One turn sends every row of this set to another row. A few are shown first. Where does it send the rows asked after them?
gupul: -1.313  -5.576  1.941  -0.419  -0.939  -2.640  -0.898  2.684  -5.186  -1.606  1.677  0.590  -1.509  -0.428
Nos: 1.236  -3.020  3.795  2.910  -0.786  0.326  2.345  4.206  -0.338  -0.877  0.039  -3.367  1.308  -1.231
Nuva: -1.164  -3.603  1.990  -1.303  -1.514  -0.518  -1.396  3.953  -2.985  -2.244  2.343  0.031  -3.451  -2.511
vev: -1.163  -0.289  -1.689  3.121  -1.236  -0.603  2.064  0.095  -2.347  -2.501  -0.623  0.363  -2.115  1.299
fusof: 3.160  -4.731  -0.112  4.481  -0.864  -0.115  1.701  1.288  -1.004  -3.910  -0.693  -0.609  1.909  1.677
mugop: 1.396  -2.979  -2.765  -1.612  0.018  -0.355  1.930  1.204  -0.927  -3.005  -2.262  -3.455  -0.216  0.976
ruzu: -2.295  -1.275  0.861  2.429  -0.358  -0.097  1.597  0.706  -2.626  -2.869  -2.221  -0.417  -0.372  3.427
pok: 0.368  -5.323  1.161  0.440  -0.826  -1.445  -0.510  3.029  -4.645  0.213  3.309  0.921  -0.788  -1.405
mimas: 4.310  -1.185  1.952  -0.080  0.482  0.263  -0.918  -1.038  -0.523  -1.589  2.131  -2.902  0.119  -0.614
tonir: 1.263  -1.429  4.547  -0.302  -1.471  -2.224  0.348  -0.669  1.069  -1.438  -0.592  -2.311  -0.867  1.277
nubil: 0.137  -5.392  -0.467  -1.457  -0.797  1.902  1.017  -0.310  1.284  -2.011  1.558  -1.571  -1.536  3.224
Lut: 0.592  -1.894  1.524  2.406  -0.746  -0.803  1.638  1.491  -2.100  -6.182  -0.754  -3.095  -1.671  -2.347
Ror: 2.693  -3.873  -1.674  1.302  0.054  0.610  0.639  0.288  -2.101  -5.408  -1.439  -2.083  0.736  1.219
fugep: -0.830  -3.722  1.968  -0.659  -1.981  -0.438  -0.814  4.590  -1.946  -0.770  2.697  0.348  -2.993  -2.436
Voni: 1.415  -1.579  1.071  1.190  -0.755  0.158  3.031  4.123  -0.305  -0.183  0.631  -4.194  -0.232  -2.959
kido: 0.164  -5.576  -0.203  -0.442  -1.698  1.293  1.478  0.134  2.295  -1.407  1.628  -0.810  -1.505  3.440
nug: -0.051  -4.410  3.170  0.329  -1.923  0.185  -1.083  4.908  -2.404  -0.709  2.953  0.951  -1.917  -2.189
fotis: 0.790  -5.812  -0.859  -0.867  -0.374  2.500  0.511  -0.655  0.761  -2.953  1.724  -1.545  -1.162  2.990
Lupos: -0.984  -1.707  1.560  1.819  0.605  1.672  1.124  1.810  -2.899  -0.604  -1.251  -1.368  1.918  3.476
kure: 1.001  -0.680  -0.627  0.763  -0.749  -0.358  2.554  2.263  -1.264  -3.380  0.180  -3.902  -2.357  -3.612
kuza: 2.241  -1.478  3.850  -1.472  0.284  -0.613  -0.396  -0.306  -0.081  -1.345  0.107  -3.789  0.189  0.861
dav: 0.733  -0.842  -0.887  2.239  0.663  2.339  1.449  2.245  -2.752  1.246  0.843  -1.359  1.707  1.651
neb: -0.437  -4.870  3.628  0.398  -1.642  0.451  -1.845  4.225  -3.088  -2.250  2.634  0.676  -1.749  -1.827
pava: 1.543  -5.838  -0.510  0.590  -0.913  2.136  0.707  -0.718  0.915  -2.964  2.337  -0.659  -1.081  2.800
lipeb: 4.332  -1.030  1.477  2.081  -0.996  -1.035  -0.130  -1.393  0.407  -2.327  2.061  -1.191  -1.123  -0.900
gozib: 1.482  -3.065  -1.305  -0.410  -1.312  -1.244  3.161  2.722  0.875  -0.089  -1.885  -2.567  -0.122  1.494
Fibef: -0.379  -5.815  2.100  -0.095  -0.464  -1.235  -1.422  3.098  -5.148  -0.552  2.567  0.414  -0.168  -0.572
dokeb: -0.239  -4.929  0.365  0.237  -1.347  -2.570  -0.454  2.910  -3.980  -0.007  3.043  1.352  -2.138  -1.666
Mabu: 2.516  -1.103  3.084  2.054  -2.132  -2.622  0.547  -1.166  1.322  -2.416  0.722  -0.417  -1.802  0.147
Sasut: -1.026  -4.462  2.845  -0.444  -1.340  0.006  -1.790  3.581  -3.476  -3.253  2.124  0.404  -2.603  -1.965
Baz: -1.186  -4.836  0.848  -0.186  -1.448  -3.036  -0.100  2.390  -4.567  -1.025  2.058  0.941  -2.492  -1.130
godo: 0.928  -5.919  -0.317  0.905  -1.643  1.518  1.290  -0.198  2.086  -1.969  2.092  0.016  -1.407  3.143
bigam: 1.000  -0.025  -3.062  2.696  -0.243  0.975  2.055  0.880  -2.278  -0.123  1.130  -0.308  -0.826  0.293
sipe: 2.473  -4.252  0.091  3.308  -2.313  -1.056  3.256  2.706  0.987  -0.614  -1.623  -0.909  1.085  1.789
nopap: 0.489  -3.157  4.185  3.758  -0.869  -0.255  1.872  2.664  -1.819  -4.944  -0.825  -2.728  0.516  -1.006

neb -> fugep
Lut -> Nos
Where do these go?
pok -> Baz
tonir -> mimas
bigam -> ruzu
nubil -> pava
mugop -> fusof

